In the rows, zero is written as 128.
Each named turn below is shown by a few rows before and after it. Which turns, in which order, take the first row of each later pair to the second? The first pair is answered.
J_273 (before -> after):
[141 132 120 117 129  95 160  89 133 116 124 145 125 108  95 114 147 132
  84 153 139]  ->  [148 118 113 124 141 106 140  82 159 118 129 128 104 118  75 128 138 124
 115 153 134]
[130 117 132 132 111 114 121 126 129 118 143 129 118 130 144 129 113 130
 130 108 131]  ->  [128 124 128 127 110 111 123 127 120 117 141 139 127 131 136 122 117 134
 120 107 133]
[134 156 143 106 130  98 109  97 116  87 131 125 110 104 134 135 125 130
 127 124 121]  ->  [134 155 139 102 133 100 103  98 119  92 126 126 110 105 127 132 126 133
 127 122 127]
[101 110 105 138 142 148 157 122 171 148 136  95  93 145 138 166 100  99
 162 100 105]  ->  [ 89 129 130 130 120 132 194 132 124 137 135 110 118 129 189 149 103 109
 115  92 114]
J_818 (before -> after):
[131 122  89 177 130 165 155 101 127 188 123  99 144 118 106  90 171  93
 128 166  82]  ->  [133 123  78 173 130 163 147 101 133 187 121 104 136 114  89  90 168  98
 134 168  87]
[112 123 133 133 133 120 117 120 166 156 125 120 132 135 117 125 121 125
 111 161 132]  ->  [109 125 137 130 151 132 128 137 158 163 118 118 143 137 127 132 125 115
 114 153 127]
[131 106 158 148 127 143 133 124 153 134 140  92  97 141 155 141 117 123
 166 118 111]  ->  [133  99 132 140 130 137 103 116 163 133 139 104  95 136 112 145 116 125
 173 124 127]
[111 145 117  99 168 157 109 123 126 135 132 128 143 147  92 129 116 140
 123 158 149]  ->  [108 152 159 129 144 159 148 118 115 133 139 106 144 147 161 115 119 138
  97 160 128]
J_745 (before -> after):
[114 123 103 120 161 129 113 143 116 101 127 130 123 126 103 149 107 140
 156  96 122]  ->  [113 129 111 123 136 107 118 132 111  92 136 129 117 122 117 145  97 155
 146  90 137]
[179 146 127 151 129 126 144  87 116 104 120 126 142 129 123 116 108 140
 164 129 105]  ->  [183 146 125 152 125 127 145  90 116 102 121 127 144 131 123 110 113 136
 163 130  98]
[107 137 144  93 144 146 130 159 100 130  95 136 144 139 138 147 126 132
 139 108 129]  ->  [108 134 140  91 135 137 123 156 105 126 100 137 140 137 131 149 124 138
 144 105 143]

Each pair is 2 to 3 turns apart.
[133 111 109 105 154 156 136 164 112 138 131 155 130 126  96 144 114 130
 156 125 147]  ->  [149 107 111 140 112 142 124 101 141 127 141 148 111 120  83 112 115 143
 142 158 131] : J_818 J_745 J_818
[130 139 146 146 106 118 164 123 112 119 127 127 156 118 153 103 134 133
  87 133 117]  ->  [139 115 113 139 140 132 109 120 164 124 125 107 115 136  77 142 117 127
 162 132 132] : J_818 J_273
[128 114 110 132 145 137 103 122 152 130 127 126 110 137  89 144 124 120
 159 130 133]  ->  [124 120 134 130 162 155 136 151 136 145 123 115 121 147 133 152 135 103
 154 118 120] : J_818 J_818 J_818
[137 141 113 150  87 117 122  76 116 119 141 140 106 115 134 107 135 162
  99 136 106]  ->  [132 149 140 153 104 135 156 107  98 128 133 130 118 123 180 116 143 143
  97 121  96] : J_818 J_818
[133 134 129 142 121 150 136 119 140 137 133 139 134 121 130 114 145 130
  92 144 108]  ->  [131 137 130 135 134 156 141 130 134 142 124 135 137 123 134 119 146 121
  97 138 108] : J_818 J_818
[128 139 116 125 120 123 137 129 111 119 118 153 161 112 138 111 138 133
  77 137 120]  ->  [138 124 106 142 108 122 113  96 143 121 130 140 132 115 109 106 132 137
  90 154 118] : J_273 J_818 J_818
[134 123 122 138 102 129 139 112 123 114 147 183 129 111 119  88 119 144
  76 172 118]  ->  [137 114 140 164 103 141 141  97 150 115 155 155 104 126 131  91 118 137
  96 182 102] : J_273 J_818 J_818
[125 139 117 113 139 129 135 155 104 126 116 142 153 129 152 131 127 126
 114 109 124]  ->  [131 128 147 149 118 128 134 117 136 120 130 109 120 137 171 123 123 129
 125 125 107] : J_273 J_273 J_818
[141 131 142 101 120 111 121 117 137 119 138 140 109 120 153 140  88 153
 152 125 171]  ->  [141 132 149 106 120 117 129 123 129 120 138 132 108 118 167 141  91 154
 147 121 161] : J_818 J_818
[119 145 136 118 144 140 126 146 129 126 134 130 134  96 138 171 100 118
 143  99 130]  ->  [124 139 113 121 137 132 100 118 150 122 136 142 125  92  91 154 100 131
 138 120 131] : J_818 J_745 J_818
[127 114 143 124 145 140 127 138 144 133 129  92  97 138 135 166 120 125
 171 101 129]  ->  [129 123 104 106 125 103 101 126 132 118 126 139 113 121  84 143 111 152
 144 106 159] : J_818 J_273 J_818
[133 144 127 100 167 158 156 162  87 140 107 130 164 143 155 133 153 105
 123 118 125]  ->  [138 128 106  96 185 171 129 155 117 148 106 127 145 149 108 144 151 103
 159 129 124] : J_273 J_273
[117 104 113 114 126 123 102 120 138 104 159 129 116 139 149 173  98 126
 152  70 182]  ->  [121 106 115 120 116 117 106 107 144 100 165 127 109 131 151 167  94 132
 145  74 183] : J_818 J_818
[138 126 132 132 133 132 122 121 135 131 132 114 100 138 148 156  96 123
 146 106 137]  ->  [135 132 138 128 120 117 128 128 125 121 135 122 106 132 156 146  96 131
 129 103 143] : J_745 J_818 J_273
[135 125 122 123 138 152 112 142 142 134 118 120 129 128 115 134 133 108
 135 130 114]  ->  [136 131 118 126 104 122 106 110 139 118 128 132 127 113 113 114 130 127
 113 136 124] : J_273 J_273 J_818
[131 156 148 109 113  80 148 144 121  97 142 121 128 111 173 154 117 159
 119 100 165]  ->  [135 153 132 108 110  71 129 129 132  98 140 130 123 107 143 151 109 170
 123 106 175] : J_818 J_818 J_818
[154 119 145 157  80 106 133  90 150 125 149 105  98 139 153 107 119 154
 131 155 150]  ->  [144 108 138 115 154 141 139 165 134 151 126 100 112 162 152 162 120 117
 183 117 157] : J_818 J_273
[132 131 160 152 118 147 141 100 132 117 140 120 110 133 146 112 142 128
 137 147 114]  ->  [130 137 163 138 141 160 149 128 122 129 132 120 121 137 148 127 144 115
 147 138 110] : J_818 J_818
[128 130 111 115 142 144 144 148 111 134 111 146 158 119 134 119 143 114
 103 137 109]  ->  [131 131 135 148 118 144 153 116 132 135 124 123 137 118 157 108 141 118
 103 148  97] : J_273 J_818
[120 124 117 144 135 148 132 152 137 158 111 111 130 110  92 138 118  91
 153 140 142]  ->  [115 139 139 161  94 129 158 137 121 145 117 116 143  94 140 107 126 109
 103 151 135] : J_818 J_273
[117 122 147 111 152 119 141 152 130 128 125 114 115 139 167 148  97 118
 162  95 146]  ->  [125 132 113 110 107  80 108 107 137 108 128 142 113 118 114 115  94 151
 134 122 161] : J_273 J_818 J_273
[125 124 142 117 153 122 146 155 122 135 130 121 125 142 132 157 111 114
 166  94 143]  ->  [127 128 135 120 121  89 128 126 123 115 144 127 117 131 118 145  98 139
 156  92 165] : J_818 J_818 J_745
[131 110 134 136 130 166 132  99 145 168 138  96 114 140 101 144 133 109
 154 155  80]  ->  [121 131 128 114 138 171 157 128  97 165 121 135 162 127 119 128 145 104
 109 149  78] : J_273 J_273 J_745
[146 132 141 138 110 108 108 141 105 108 137 141 142 125 163 133 153 146
  71 115 142]  ->  [154 126 108 133 113 113  77 129 120 116 131 151 139 123 114 127 156 150
  73 135 137] : J_745 J_818
[141 106 173 145 131 146 142 133 149 147 114 113 117 135 152 128 116  81
 136 104 104]  ->  [137 115 168 130 139 140 151 154 124 146 103 133 141 133 158 134 120  85
 123  94 109] : J_818 J_818 J_273
[150 124  96 102 104  94 103 112 103 132 141 168 170 127 101 139 114 182
  91 118 152]  ->  [155 105 125 147  87 101 101  65 155 130 160 113 120 138 126 138 113 184
 124 133 136] : J_273 J_818 J_818
[117 116 110 101 136 142 117 158 121 127 123 149 160 130 100 125 140 130
 117 129 133]  ->  [122 117 108 109 115 129 110 128 133 118 128 152 151 122  85 112 133 141
 113 142 138] : J_818 J_818
[113 120 139 152 176 144 112 126 166 118 113 126 112 140  97 128 103 128
 175 120 136]  ->  [114 122 143 162 153 132 112 104 174 107 119 121 104 135  96 118  96 136
 169 130 136] : J_818 J_818
[149 127 144 137 154 142 110 132 153 109 142  87 103 128 100 157 137  79
 145 100 125]  ->  [150 129 159 145 150 144 128 131 151 105 144  79 104 128 129 154 142  78
 138 101 118] : J_818 J_818 J_818
[126 135 120 155 162 161  87 111 152 120  91 123 149 182  64 137 146  87
 156 125 126]  ->  [135 133 126 175 123 139  79  75 170 107 105 118 133 170  64 116 144 106
 145 136 127] : J_818 J_818
[154 121  80 124 143 110 119 131 137 122 118 152 129 145  94 134 119 132
 123 148 134]  ->  [159 123 103 146 112 107 140 108 137 113 128 145 127 134 127 110 122 142
 101 165 120] : J_818 J_818 J_745
[132 119 158 167 121 149 137 123 112 139 145 107 122 140 169 147 106 126
 166 130 104]  ->  [139 112 126 166 114 138 100  96 133 132 148 117 110 135 111 149  98 140
 173 144 118] : J_745 J_818
[120 127 111  97 182 156 129 178 117 144 103 132 155 142 120 154 138 109
 144 113 129]  ->  [138 119  84 128 141 145  92 106 160 134 117 134 129 127  64 113 140 132
 134 158 120] : J_818 J_745 J_818
[132 114 113 137 108 114  95  96 166 112 131 119 101 122  93 127 120 140
 144 133 140]  ->  [124 129 152 144  84 102 143 109 131 101 135 118 116 114 168 115 119 139
 103 119 140] : J_273 J_273
[134 100 149 155 118 143 127 105 158 125 141 106 106 142 130 121 136 125
 156 161 108]  ->  [125 117 147 138 118 147 158 133 113 128 123 140 150 131 152 100 155 122
 108 163 100] : J_273 J_745 J_273
[130 128 144 146  99 122 148  97 138 119 140 116 119 124 152 116 133 127
 104 143 116]  ->  [125 141 139 136 109 131 158 120 117 126 128 136 147 122 153 113 142 120
  91 138 112] : J_273 J_818 J_818
[112 115 144 127 126 158 145 140 126 151 133  99 114 140 158 141 134 109
 144  99 122]  ->  [117 116 118 110 138 150 117 138 139 149 131 109 106 139 117 150 126 116
 161  99 140] : J_745 J_818 J_818
[122 101 132 119 157 144 141 131 144 135 152 106 108 144 120 165 116 124
 174 138 108]  ->  [110 130 133 106 134 119 165 147  87 124 146 150 160 123 144 128 128 140
 100 131 117] : J_273 J_273
[121 120  89 126 135 141  77 109 163 140 119 136 134 104 100 156  87 111
 165 146 102]  ->  [121 117 126 159 104 130 103  84 164 133 135 110 115 103 151 144  90 118
 151 153  87] : J_818 J_745 J_818
[123 112 152 138 144 164 155 112 152 147 119 103  94 126 143 135 153  95
 143 167  89]  ->  [117 133 152 136 103 130 176 107 112 123 125 134 118  99 171 107 153 118
  86 164 106] : J_818 J_273 J_273
[124 146  80  84 149 137 133 149  97 116  98 175 165 100  97 141 125 153
  98 130 134]  ->  [138 118  90 128 121 123  96  79 169 107 127 133  96 110  66 142 106 170
 144 152 129] : J_273 J_818 J_818
[126 138 124 150 114 136 149 115 126 124 129 137 137 115 132 105 146 124
 104 152 101]  ->  [122 138 125 141 135 146 156 136 120 129 123 138 146 117 138 114 151 113
 103 147 101] : J_818 J_818
[124 111 162 141  67 123 132  62 157 123 133 147 112 130 150 125 112 126
 113 144 132]  ->  [118 109 124  86 115 119 100 113 145 133 114 173 128 135  96 168  97 124
 149 114 174] : J_818 J_745
[121 132  79 131 145 137 103 118 136 132 109 144 137 131  75 117 133 116
 123 152 114]  ->  [122 135 107 155  94 105 112  83 143 105 132 127 115 120 110  98 120 139
 103 154 123] : J_745 J_818 J_818
[119 161 127 113 126 131 166 154  81 134 115 152 164 110 152 109 141 123
  72 137 119]  ->  [128 144  77  92 142 123 108 132 118 133 114 164 143 115  58 125 129 143
 112 146 143] : J_273 J_745
[134 154 125 149 116 123 148 113 110 128 124 165 167 127 147 101 163 134
  80 112 142]  ->  [146 117 111 159 151 148 106  94 175 142 130 123 117 154  91 135 156 120
 159 117 135] : J_273 J_273
[119 101 122 142 152 154 119 125 137 117 122 104 118 122 109 129 132 102
 151 152 105]  ->  [114 114 130 128 154 157 139 145 104 115 112 121 146 114 133 122 138 101
 125 144  99] : J_273 J_273 J_745
[120 128 140 111 161 141 110 139 142 129 129 118 120 155 133 151 102 125
 154 140 121]  ->  [119 130 150 116 138 110 111 124 132 111 140 121 112 144 146 142  91 147
 141 127 141] : J_745 J_745
[155 134 144 134 108 122 119  94 154 102 126 147 131 116 122  89 136 129
  95 159 109]  ->  [145 125 149 111 168 168 131 155 149 128 110 129 136 137 134 135 141  94
 140 129  99] : J_273 J_818 J_273
[ 97 111 130 118 166 181 113 130 157 130 121 109  69 160 110 162 141 141
 146 108 126]  ->  [ 95 115 157 131 161 181 140 130 150 132 122  97  70 158 154 154 142 136
 137 106 116] : J_818 J_818 J_818
[125 138 137 129 151 168 151 122 108 132 113 105 141 121 137 111 154 114
  95 144  64]  ->  [132 137 112 131 131 151 124  89 120 126 116 120 133 109 101  96 150 136
  86 159  75] : J_273 J_818
[123 130 141 112 149 133 170 162 121 140 128 118 141 141 159 153 129 130
 146  85 126]  ->  [126 129 114 101 138 103 136 143 131 126 132 131 133 136 115 155 112 156
 154  78 159] : J_818 J_818 J_745
